One turn or mirror swaps these rows in pairs. Which row does each one swap with?
lenu: [-14 -12  13   1  59  -7   7 -10   7  -4  24  -1   1  -8  25 -50   5  42
   2   1 -11   4   1 -16  39  14  -8 -39]
Lapi: [ -9  -2  11  -8  23  22  -8  21  20 -30   3  23 -33 -15 -15   2 -18  13
   2  21 -38  -5 -31  -8  18   4  46  -1]
ripi: [ 13 -16  -7  -3  23 -11   8 -36  11 -16   8  26   2   1  26  -7 -38  -8
 -15  -9  -2 -21  11 -24  11   1   3 -13]
fesob: [  3 -12  -2  25  30  25   5 -13 -44  -6  -8  15 -13 -17  10  -4 -29 -13
  11  38 -10 -12 -19 -11  17  32   9  17]
let: [ 21 -20   0   6  32  -4  19 -13  -6 -23  -1  19  -4   1  34   3 -40  -8
  -9 -21  -2 -18  25 -25  26   2  14 -14]
nosi: [-20 -14  23   5  57 -27  -4  -3  12  11  17   9 -21   0  25 -44  -5  31
   1  -7  -2   4   3 -24  38  31 -18 -26]
vuvis: [ -4 -26  26  19  19  22 -25  22   9   5   4 -21 -35  -4  18 -10 -29  -8
  -6 -13 -25  -6 -36  36  -2  41  27 -23]
paf: [-15 -60  34  37  29   4  -1   1 -11  -5  -7 -17 -24  -2  21   6 -16  26
  32  -1 -16  21 -24 -43   5   9  49 -27]
Pume: [ 27 -24  -8  23  17   5 -25  14   1   3 -11  30 -24  -7  -3 -20  -7  11
 -25  12 -19  15 -52  -5   5   5 -22  -3]
vefo: [-33   3 -13  -8  15  31   2  17  15 -33  -7   6 -37  -7   2  19 -20  10
  14   7 -36  -9 -32  -4  12   1  32 -18]
dav: [-12 -46  29  25  30  -3 -18   2   7   1  -7 -26 -24  -1  14   4  -6  27
  46  -1 -15  19 -36 -40 -10  14  27 -39]
mip: [ 15 -26  -5  30  11  -7   2  14  -3 -16  22 -51 -20  37  12  13 -19   5
  -9 -14  -1  32 -24   6  14  -6  24 -14]
zub: [ 13  -9   0   1  30 -14  25 -26  -1 -12  11  13  -9   2  44  14 -36 -10
  -6  -8  -7 -19  17 -31  13   8   9  -3]
Zib: [-12 -21  -9   3  40  25 -21   5 -30 -10  -5  41  -9 -23  13 -16  -2  25
   9  -5   5  -2 -19  -1  35   0 -15  13]
bub: [ 18 -11 -22  22   4   0 -19  11  -4   9  -6  21 -22  -6  14 -21  -5   0
 -30  15 -14  13 -53 -17  20   9 -24  -2]
kemap: [ -1 -12  11   1  11  15 -23  26 -17 -10  19 -18 -19  -9   3 -18   5 -13
   3  -7 -22 -11 -45  35  20  38  29 -24]
voseb: [-11 -38  28  47  35   7  -3  -1  16   5   4 -30 -23   5  18  12  -7  33
  23  -3 -10  35 -11 -49  12   7  35 -24]
Kazo: [-24   3   2  -8  23  32  -6   6  22 -26  -2  24 -39 -16   2   6 -13  -7
  14  27 -39   5 -22   4  19   1  22  -7]
beb: [ 17 -20  -8  37  -2  -6  -5  17  -5 -12 -21  19 -42   1   2 -28 -16  13
 -22  23 -23   1 -46  -3  19  27 -15  -8]
rolad: [-15 -20  23   9  55 -22  12   2 -10  -1  28   4 -14  -5  10 -56   4  32
  -4  -5 -10   7  -8 -26  42  25  -9 -30]
ter: [  4 -16  -5   1  29  -8  17 -19  -7  -9  19  19  -3  -6  39   8 -37 -12
 -12 -23  -1 -23  22 -15  25  14  14  -1]
pev: [  7 -12  -9   7  20 -12  27 -20 -10  -6  22  17   1  -1  38   1 -37 -13
   0 -17   9 -14  21 -18   4   8  -1 -15]
pusun: [ -7 -26  18  -4  20  36 -24  13 -13 -17  14 -19 -20  -1  16 -19  -2 -14
 -10 -14 -30  -7 -49  25  17  44  21 -12]
maka: [  3 -16  -6  -2  37 -16  15 -15   7 -23  17  20   4  18  30  -3 -35  -3
 -10 -15   2 -16  20 -25  23   6   5   2]
bera: [ 31 -11   6  24  21   0  11  12 -11 -19  34 -42 -18  34   8  -9 -22   5
  -6 -20  -2  31 -34   6  14 -10  23 -22]
zir: [ 14 -25 -17  32   2   8 -13  10   5 -14 -11  31 -35  14   3 -25 -16   3
  -2  16 -15  14 -57  -1  14  15 -21  -7]
zezik: [  8 -14  -5  37  15   9   8   4   4 -18  30 -50 -23  19   0   8 -26   5
 -18 -13 -12  33 -31  12  15  -9  20 -28]
Mamad: [-12 -12  19  18  21  19 -24  24 -22 -12  24 -30 -35   2   6   6 -13 -18
 -12   3 -24  -6 -60  22  16  30  21 -17]
Vug: [  8 -36 -10  23   4   6 -25   3  -4  -1 -11  40 -29  -1   8 -17 -15   9
 -10  36  -7   7 -48  -5   9  12 -20 -21]
mepir: [ -3  -6  -4   1  39   7 -15 -14 -40 -13 -10  13  -4 -16  15  -9 -22  -9
  -9  34 -14 -37 -17 -15   9  25   4   9]
Govof: [-24 -30  16  23  11  -2  15  23 -12 -14 -12   8 -31  -6  23  14   5  -6
  37 -26 -39  -6 -56  12   6   0   6 -11]
Fota: [-29   1  -2   9  27  21   3  23  13 -25  12  14 -25 -19 -15  14  -1  11
   6  13 -61   2 -28   5  13   5  22 -22]
vuvu: [ -5 -51  35  52  25   5   2  -7   1   7   3 -23 -24   1  42   9 -14  17
  32   2 -18  30 -35 -37   3  10  26 -30]
Suli: [ -7 -39  33  50  25  -2 -13  -3 -14  -5 -12 -33 -33   2  24  -9 -22  26
  35  -2  -5  14 -40 -36  -1   5  33 -34]
Kufiv: [ 22 -16  -6  20  16   9  -5  12  -7 -17  36 -50 -17  27  19  -4 -21  24
 -22 -20   2  25 -32  14  17  -1  21 -24]
zemo: [  1 -31 -21  -2  37   7 -16  13 -25 -15 -14  26   2 -35  13 -27   7  22
  -5   2  11  -7 -23   8  20  -8  -7  -1]
sili: [-22 -21  14  26  25   8  22  24  -8 -16  10   1 -54 -17  14  19  -6 -16
  31 -10 -19  15 -57  12   7  -1   6   1]
mosu: [ 29 -21  -9  35  16  11  12  11  -9 -11  37 -47 -22  25  16  -4 -21  24
  -2 -11  -5  15 -38  13  15 -11  28 -23]
riba: [ 17 -21 -16  23  10  12   8  23  -9 -28  23 -43 -31  31  15 -12 -16  14
 -18 -11   4  29 -24  12  13  -8  22  -8]
fozin: [  5   4   2  10  54  12   1 -16 -19   9  -6   2  -9 -14   4 -25 -34   4
  -4  43 -20  -5 -10  -3  -5  20   2  23]
toso: [-25 -18  23  23  55 -13   6 -10   7  18   8  15 -15  -3  14 -36  -2  29
   3  -4 -10  -2 -10 -29  44  35 -19 -36]
Vuz: [ 12 -25   1  22   3  17   7  14 -12 -11  33 -56 -11  11  18  -8 -20  10
 -18 -11   1  29 -23  12  15 -14  27  -1]
dufo: [  2 -16   2   4  38  22   9 -25 -38  -9 -16  -4 -20 -11  15  -9 -14 -17
   0  41 -19  -6 -21 -13  12  29  -1  23]
pezam: [ 16 -17 -11  25  12  -2   5   3 -21 -11  34 -50 -16  24   9  -2 -22  11
  -7 -12   4  26 -38  18   8  -3  29 -13]
tida: [-10 -16  18  -3  25  12 -34  24  -8   1  19 -14 -27  -5  20 -14  -1 -27
  -1  -4 -16  -5 -51  32  -2  29   0 -23]
nef: [-19 -38  28  37  37   8 -11  -4   4  13  -5 -27 -15   4   5   6   0  35
  31   3 -18  22 -38 -35   9   9  43 -37]
sen: [ 10 -35   3  32   3  13  -2  10  -5 -17  33 -49 -17  30  16   0 -21   6
  -9 -18   5  38 -26  11  22  -2  22 -11]
Veb: [-10 -50  27  40  40  17 -13   0 -10  11  -4 -21 -23 -14  16  10 -13  44
  20   3 -12  26 -22 -39   8   1  41 -17]
Foge: [ 12 -18  -8  24  12  13   5  11 -15 -11  41 -46  -7  13  12   6 -19   8
  -5 -22  11  32 -17  15   7  -9  27 -26]
refu: [  8 -53  23  32  36  -4 -12  -7 -18  -5   1 -24   1  -9  34  11   0  31
  38   3  -8  20 -22 -41   3   8  35 -29]
Gonik: [-15 -15  14  12  46 -24   4 -10  19   1  18   2 -13  10  19 -50   2  39
   9 -14  -1   3   0 -33  25  27 -11 -37]
non: [-13 -35  21  48  32  19 -10   0 -16   6 -10 -35 -16   1  27  13  -3  38
  20  -1 -25  36 -13 -37   0   9  28 -24]
voku: [-10  -5  -8  -5  23  21  -3  20  23 -29  -9  21 -28 -17 -14  11  -1   1
   7  17 -46   5 -14   2  27  -2  28  -9]
lovi: [-20 -16  27  15  59 -13  14   2  -5 -11  41  -1 -17  -4  27 -34  -3  26
  19 -12  -4   9  -9 -14  48  32 -18 -37]
ruzos: [  2 -17   3  -4  12  -7  31 -19  -1 -13  14   9  -5  -1  47 -14 -37 -10
  -3 -14  -1 -30  14 -15  10   5   7   6]
Gev: [-18   1  32  14  61 -13  -2   0  -2  -1  23   6 -10 -25  12 -46  -2  21
  -5 -11 -12  -3   2 -33  47  15  -3 -26]
moso: [-20 -14  19  22  63  -5  -1   6   5   2  19   4 -13 -17   6 -38  -5  33
   4  -2 -11  12   0 -35  39  30 -29 -28]
Rog: [ 22 -17  -2   2  29  -6  25 -16   5  -4  20  24 -10  -5  41   0 -31  -4
  -5 -12  -5 -30  19 -21  28  -1  12  -9]
sog: [-26  -7   2  -5  33  23   7  16  18 -30 -11  18 -49 -12 -10  16 -20  10
  11  10 -41  -8 -23   8   6  -1  16 -20]
pezag: [-20 -15  25   8  51 -26  17  -2   4  11  22   9 -29  -3  20 -49   2  35
   8 -17 -17  -5 -16 -16  28  30 -16 -34]
Kur: [-14  -8 -13  18  50  28  -7  -4 -37  -9 -14   0  -4 -20  16   4 -22  -9
   6  32 -19 -10 -11  -7  -6  18  -4  16]
felo: [-14 -42  38  42  38   2  -6  -2  -4  10   1 -28 -24  -4  18   3 -13  36
  42   7   2  26 -25 -36   6   3  29 -27]
nuku: [ -8 -26  -1  -1  41  18 -10  13 -29  -3  -4  25  -5 -21   3 -17   3  25
   1  16   8  11 -25   5  45 -22 -14   8]
Faz: [-17 -37  23  44  39   2 -11   4   2   5  -5 -35 -19   5  21  10 -11  39
  30  -2 -21  30 -25 -39  -4  11  40 -16]
Rimek: [-20 -15  27  22  54 -21   3   3   6  10  20   4  -4 -14  21 -43   4  38
  13 -18 -12  -4  -1 -21  30  28 -15 -35]
Kat: [-17 -18  12  17  11  -4   4  19 -20  -5  -5  -7 -49 -10  12  16  22  -5
  37 -12 -31  12 -54  15   5   3   5 -10]
goveb: [ 13 -18 -22  32   2  14 -26  12   0  -9 -19  18 -21  -2  13 -31  -3   5
 -13  16 -27  13 -50   8   8  18 -18 -10]
Matu: [ 15 -15  -6  -5  19  -6  18  -5   7 -19  12  26 -14   5  40  -2 -26 -18
  -7 -14  -9 -16  18 -27  11  -1  18  12]
sul: [  4 -16  -5  -6  24 -17  26 -30  -2 -19  11  13   6   6  32  -8 -22  -8
   2  -8 -11 -19  25 -22  17   5   6   4]
res: [-20  -5  31  -9  45 -12  -4 -12   6  10  26  14 -19   8  30 -42   1  24
  12  -7  -6   4  -6 -23  26  27 -19 -35]

Vug is swapped with Fota
pev is swapped with Foge
mepir is swapped with Mamad
Gonik is swapped with voseb
sog is swapped with Pume
sul is swapped with sen
nef is swapped with toso
Faz is swapped with nosi
goveb is swapped with Kazo
dufo is swapped with pusun
refu is swapped with lovi
bub is swapped with vefo

